In the data rows, 128 means zero.
Some points, one per row:
[111 107  97 139 127 122 127 133 139 144 108 128 102 169 169 118 120 115
 140 128 121 115 126 118 143 133]
[127 117 155 154 126 135 101  89 154 142 118 140 134 105 143 140 100 119
  96 128 132 139 128 125 131 157]
[190 119 143  56 162  25 225 100 115  57 152 113 201 110 128  24  73 199
  89 128 102 182 104 162  51 195]
[109  91 103 152 119 144 126 121 138 150  98 132 110 129 129 134 130 142
 129 107 127 109 109 128 121 134]
[120 123 151 126 151 146 126 113 137 129 127 129 108 107 150 156 109 128
 129 134 126 158 138 131 142 127]
[123 111 128 146 119 166 120 119 149 151 134 122 139 130 119 173 128 133
 162 115 125 102 131 150 175 124]
[118 125 133 134 119 139 114 113 130 126 124 118 128 131 135 138 128  97
 133 117 135 118 128 137 150 134]
[112 115 110 129 136 147 115 136 142 129 138 116 114 136 149 147 125 129
 151 129 120 134 117 106 134 114]
[121 137 122 120 152 118  92 145 146 170 124 108 116 133 128 139 157 103
 121 132 113 128 155 118 145 120]
[117 137 143 145 132 111 111  95 137 137 121 119 125 128 142 156 123 109
 116 104 169 112 142 108 137 151]
[121 145 129 120 130 121 122 128 129 142 123 148 120 117 134 134 112 122
 123 145 110 114 128 128 138 157]
[114 131 129 129 128 144 126 129 118 111 129 134 135 117 129 118 127 148
 119 139 122 130 118 131 123 124]
[108 128 130 153 133 139 124 129 138 153 127 142 139 124 124 129 136 128
 143 137 137 131 119 107 143 118]
[122 144 117 110 107  98 134 125 140 131 116 137 136 121 138 127 117 128
 100 123 114 127 124 125 100 132]
[123 134 146 116 136 138 134 119 129 108 111 123 128 101 122 129 128 141
 111 142 117 135 119 141 104 134]
[110 139 112 139 123 156  97 141 123 129 125 144 104 138 127 142 134 128
 136 128 117 125 129 122 138 113]
[126 122 111 128 120 143  96 132 133 164 142 112 125 127 129 148 133 111
 157 128 120 108 135 117 165  82]
[166  83 129 189 128 174 171  58 154 132 113 122 167 138 155 146  93 136
 129  93 205  70 113 162 150 146]
[199 213 123 107 109 113 161 170  60  66 167 170 128 105  69  79 124 133
 134 164 129 178 158 161  92  98]
[166 145  98 175 117 128 130 108 125 162 114 129 142 137 196 165  93 138
 139 124 129 115 146 157 182 150]
[106 113 124 142 130 113 123 121 125 138 127 125 130 128 160 137 131 114
 122 120 137 115 134 101 145 147]
[114 107 146 128 109 142 128 128 155 104 122 117 124 118 133 129 151  98
 140 107 134 107 122 123 158 118]
[255 184 143  25 132  30 255 177 128   5 221 129 193 114  73   0  76 158
 134 216 124 128  83 175  63 164]
[ 99 105 134 144 128 151 127 131 128 138 122 126 115 145 110 129 131 124
 138 100 114 129 111 121 149 114]
[155 128 129  91  97  86 189 144 124  93 153 143 166 122  97  88 128 154
  93 138 110 134 130 161  78 133]
[127 136 155  97 123  92 147 118 120 107 159 155 139 128  94 107 129 134
 101 125 113 144 132 128  97 139]
[114 107 128 138 118 127  95 133 132 145 121 103 117 138 134 153 121 128
 131 108 110 138 129 128 153 113]
[105 135 138 143 131 144 119 150 118 140  99 124  96 122 113 136 149 129
 135 132 144 145 125 104 122 105]
[124 152 129 120 111 128 144 145 116 107 137 153 142 129 109 113 127 151
 113 145 112 137 125 146 111 128]
[119 129 112 149 127 141 115 129 134 156 123 133 116 134 150 149 124 133
 125 144 128 113 124 139 137 152]
[148 123 151 103 156 124 138 101 138 104 139 121 128 103 140 122 140 166
  91 131 105 140 115 149  68 120]
[131 156 122 114 109 137 108 120 124 141 121 136 122 112 129 179 127 116
 121 105 126 126 139 128 152 121]
[128 122 137 136 110 128 129 112 142 142 121 111 146 119 145 161 119 130
 119 123 127 133 131 133 149 146]
[152 138 156 124 151 128 118 128 105 106 123 134  90 117  95 129 155 138
 135 123 108 128 160 168 100 102]
[108 123 130 125 149 125 129 118 126 133 115 126 134 121 151 129 125 122
 136 140 135 128 126  93 144 141]
[140  97 154  79 152 128 191 100 158 100 163 109 128 107 150  82  53 140
 110 195 109 177  67 125 107 200]
[137 128  98 128 132 147 107 123 146 129 129 124 105 155 151 135 138 112
 129 142 136 101 120 148 116 154]
[ 90 128 115 141 128 126 122 128 120 153 116 150 125 126 134 130 125 119
 134 140 133 114 137  94 134 133]
[154 155 140 111 144 110 160 123 128  95 137 129 128 101 110  87 110 143
 116 166 130 128 127 147  88 131]
[136 165 105 112 117 118 140 152 114 113 129 139 134 126 124 124 125 135
 127 133 130 139 126 120 128 128]
Here are 24 more points, each followed by its number:
[146 171 115 105 114 114 141 122  94 113 128 178 121 127 102 128 138 131
 117 114 128 110 128 130 104 125] 0
[126 102 144 166 128 128 102 148 126 131 152 109 128 150 148 129 136 119
 124 115 139 135 126 131 168 152] 1
[107 135 132 143 126 146 106 108 140 136 111 155 119 137 130 141 119 114
 134 116 129 125 128 113 123 140] 2
[180 148 137  85 144  92 167 109 139  70 189 138 149  89 142  61 110 175
  63 143  92 166 115 186  37 121] 3
[134 163 129 122 116 147 127 130 107 124 127 146 120 128 121 143 127 118
 131 139 132 114 128 134 120 116] 4
[131 150 107 109 132 126 120 142 128 119 124 154 106 126 128 129 128 117
 144 144 118 143 134 117 141 135] 5
[124  96 144 135 148 126 114 128 146 134 137 108 127 140 158 133 143 111
 154 128 133 127 133 103 128 113] 6
[118 128 116 151 123 127 133 110 134 151 127 129 124 113 144 129 104 145
 127 116 136 115 128 124 133 127] 7
[179 128 105  93 116 111 136 155  87  95 155 154 128 140  90 129 146 145
 111 117  96 121 161 168 128  94] 8
[106 123 109 163 117 142 127 108 128 152 119 139 131 139 135 148 111 139
 132 121 151 129 125 116 143 127] 9
[ 92 129 121 138 110 115 123 136 139 157  96 111 121 127 128 128 121 118
 116 121 130 129 124  98 128 116] 10
[120  99 132 143 126 135 130 142 128 148 125 129 119 146 147 132 149 126
 159 100 141 128 127 128 158 108] 11
[185 114 187  83 173 109 197 136 140  36 127  67 170  76 128  54 139 220
  77 175  54 170 105 223  42 127] 12
[136 101 120 128 140 128 118 121 119 161 150 120 141 153 146 144 141 119
 129 118 151  93 128 148 165 129] 13
[133 128 108 166 130 120 128 129 141 171 104 130 111 146 175 141 108 151
 116 131 136 116 137 139 126 176] 14
[ 88 173  96 138  94 163 102 167  88 129 101 129 109 156  91 148 158 105
 150 125 136  98 151 109 156 110] 15
[162 128  93 176 145  87  94 110 100 153 141  66 121 148 128  95 128 100
 119  93 162  72 118 145 141 137] 16
[109 122 135 121 122 133 133 128 147 135 112 130 133 131 121 133 131 119
 142 131 126 128 126 112 139 129] 17
[114 127 149 133 144 149  97 117 190 138 127 129 121 149 128 164 128 105
 129 138 129 115 138 148 120 132] 18
[136 111 215 142 217 164 128  74 128 119  87  99  54  54 139 154 195 195
  93 119 101 119 190 191  18  99] 19
[127 121 126 146 112 142 109 124 128 160 117 125 123 130 119 156 114 124
 132 115 127 128 131 118 148 127] 20
[127 132 122 133 119 129 120 119 133 145 119 146 135 125 124 133 118 113
 122 141 137 118 113 110 125 133] 21
[123 102 166 117 104 135  80 133 162 117 136  77 124 142 114 162 140  75
 129  88 124 162  97 122 154 100] 22
[107 138 130 134 116 144 144 102 157 136 100 139 148 105 143 151 128 130
 135 125 150 104 131 113 143 138] 23
Which of these numbered points is nearest to each point below by angle, seen from the average point of the first points? Its number follows each.
[145  90  62 236 128  90 181 128 101 162 127  85 184 116 197  99  16 208
  95  78 207  90 102 147 110 179] > 7
[127 107 132 128 116 128 150 117 136 129 117 151 136 123 126 141 142 131
 130 109 129 105 128 128 146 134] > 23
[167 129 114 175 112 137 102 100 128 153 108 115 125 167 175 163  84 132
 148  98 147 135 148 158 161 157] > 14
[109 154 129 119 138 160  96 130 159 175 123 125 132 136 120 163 128 101
 134 157 115 115 142 149 144 131] > 18
[153 168 145 128 144 144 171 163  96  86 112 110 124 102  95  86 150 167
 129 171 119 139 159 183  80 114] > 12
[126 103 139 129 122 138  98 144 139 129 133  97 108 145 126 144 128 111
 155  98 117 147 123 113 128  97] > 22
[104 124 115 153 137 126 109 106 111 143 130 134 128 115 148 139 114 115
 136 115 128 106 150 113 167 118] > 7
[159 107 177 112 166 119 148 128 145 113 125 118 118  89 128 119 109 142
 113 147 107 144 124 164  92 153] > 12
[118 138 145 131 149 131 125 116 125 126 127 129 125 128 128 132 141 154
 103 133 110 128 150 128 111 130] > 19
[136 128 112 104 112 111 143 148 101 117 137 150 135 142 128 122 117 107
 148 142 155 155 100  92 134 136] > 5
[122 126 149 133 116 121 125 128 131 134 119 128 128 136 114 139 135 123
 117 111 140 149 120 121 126 125] > 22
[ 89 138 115 138 126 137 104 142 111 140 121 135 128 135 128 129 128 122
 129 131 124 114 115 128 145 131] > 15
[116 166  99 109  91 111 134 149 103 119 151 180 128 145  86 102 142 124
 109 128 135 118 122 114 126 117] > 0
[109 140 135 144 111 122 129 153 128 139 113 133 121 123 115 119 111 121
 115 128 149 138 133 115 127 120] > 10
[107 104  87 146 139 123 111 132 134 129 117 136 110 132 136 105 149 136
 138 121 129 107 132 117 150 119] > 11
[116 117 131 172 135 155  97 120 135 142 127 127 128 128 148 130 139 128
 129 119 154 128 129 134 147 138] > 1
[111 120 131 128 142 112 138  94 141 140  98 117 156 113 173 122 118 125
 137 100 156 100 159 128 155 125] > 23
[147 140 110  95 120  94 155 119  98 119 139 170 133 134 128 122 122 128
 116 124 118 116 156 113 100 142] > 0
[152 106 153 154 141 123 121 124 175 138 143  93 156 143 178 128 162 106
 126 130 164 113 137 159 148 162] > 1
[111 110 154 141 141 120 131 126 134 130 129 115 124 128 129 116 164 154
 101 128 117 111 146 128 103  93] > 19
[147  81 114 143 112 156 106 125 140 129 154  93 111 128 137 152 120 117
 181  85 119 107 118 132 186 127] > 11
[120 112 148 128 139 135 118 113 125 141 158 144 120 128 130 157 119 112
 132 120 119 118 152 128 128 131] > 18
[116 120 106 165 118 141 103 105 117 158 116 124 123 130 133 143 104 132
 121 128 135 110 118 140 131 131] > 9
[255 128  97  37 144  99 236 191   0   0 201 129 135 105  18  19 128 185
 138 179 146 160 188 208 128  96] > 8
[100 102 134 146 158 109 125 115 128 148 126 116 134 118 152 119 129 130
 130 111 138 108 144  89 146 115] > 6
[ 93 105 130 143 118 121 127 117 134 129 104 113 135 119 130 129 128 130
 113 118 129 112 113 109 130 124] > 10
[163 111 168  73 134  92 188 138 128  79 153 113 160 124 113  93 131 146
 120 158  92 155  93 167  95 157] > 12
[116 104 134 115 125 139 114 126 152 134 130 129 110 134 123 136 128 113
 141 119  97 125 128 143 129 129] > 18
[149  52 152 120 148 105 123 147 180 130 169  68 112 135 168 129 182  83
 169  72 143 105 128 103 181  82] > 6
[118 131 137 150 119 153 110 128 128 163 125 129 122 139 127 167 128 128
 137 127 138 148 121 126 141 123] > 20
[137 106 168 104 147 116 161 132 148 112 126 108 112 111 128 111 121 141
 120 153 116 178 111 150  73 138] > 12
[116 150 120 140 132 164 109 116 127 133 121 155 111 118 147 161 122 128
 129 127 129 116 153 130 144 127] > 2
[122 130 110 146 110 129 112 120 126 131 121 134 114 125 159 146 113 132
 127 128 136 122 129 109 154 129] > 9
[107 138 109 125 127 132 121 146 102 129 110 154 121 153 127 129 138 113
 140 137 125 107 140 105 148 147] > 15
[200 145 121  48 154  71 176  93 106  74 191 157 165  98 147  98  96 128
  85 158  85 137 128 169  83 178] > 3
[161  50 153 124 143 124  92 159 163 123 179  66  95 161 154 124 159  96
 129  61 104 133 131 107 195 127] > 1
[123 152 126 132 158 193 102 128 128 129 108 142  77 101 132 143 106  83
 185 198 166 160  92  99 152 127] > 5
[148 163 118 102 124 128 138 167  75  93 138 163 105 143  71 116 159 128
 163 140 140 160 142 124 129 121] > 5
[133 129 168 137 160 125 119 128 146 162 171  97 167 117 157 169 128 126
 129 118 115 161 178 103 216  96] > 1
[114 143 129 131 131 142 102  91 127 129  98 127 143 132 149 134 103 128
 131 128 131 123 137 136 129 127] > 2
[204  40  87 177 153 105 129 117 144 171 164  42 125 159 196  83 118 108
 129  59 129 128 132 141 169 127] > 16
[126 158 116 105 128 128 126 140 128 110 127 163 148 141  85 129 135 134
 110 129 111 129 130 129 104 127] > 0
[119 102 129 123 129 124 106 140 149 129 137 107 126 148 128 122 151 104
 140 128 127 133 123 103 152  94] > 6
[116 106 151 125 148 120 108 139 128 131 139  97 128 127 140 135 128 104
 153  86 129 128 135  91 164 102] > 6
[128 171 112 124 139 153 146 150  90 105 106 128 126 128 113 116 145 153
 132 154 106 110 128 157 114 119] > 4
[127 135 113 138 121 123 127 137 124 147 119 136 131 130 128 115 132 140
 120 116 128 115 136 106 129 113] > 10
[103 127 137 116 133 133 127 128 136 127 125 139 131 138 131 138 133 105
 123 128 129 125 128 118 137 133] > 17
[151  40  89 128 172  78 127 164 128 155 163  59 128 165 181  65 128  97
 110 131 115  79 128 144 128 124] > 16
[122 146 120 129 135 145 111 111 115 147 124 158 106 126 116 145 119 103
 149 142 137 120 140 132 122 127] > 4
[177 144 137  87 127 114 152 137 114  82 171 140 148 132  94  91 129 147
 113 128  85 135 138 179 128 124] > 8
[107 116 137 147 122 135 123 140 128 129 116 122 128 143 118 127 132 128
 149 109 132 134 133 105 128 106] > 11
[ 93 123 132 126 113 116 126 138 132 136 127 144 142 141 112 125 150 140
 102 108 112 119 128 112 115 127] > 10
[136 115 141 166  92 105 117 128 132 139  92  74 157 137 159 129 115 103
 120  76 180 126 129 124 128 127] > 16
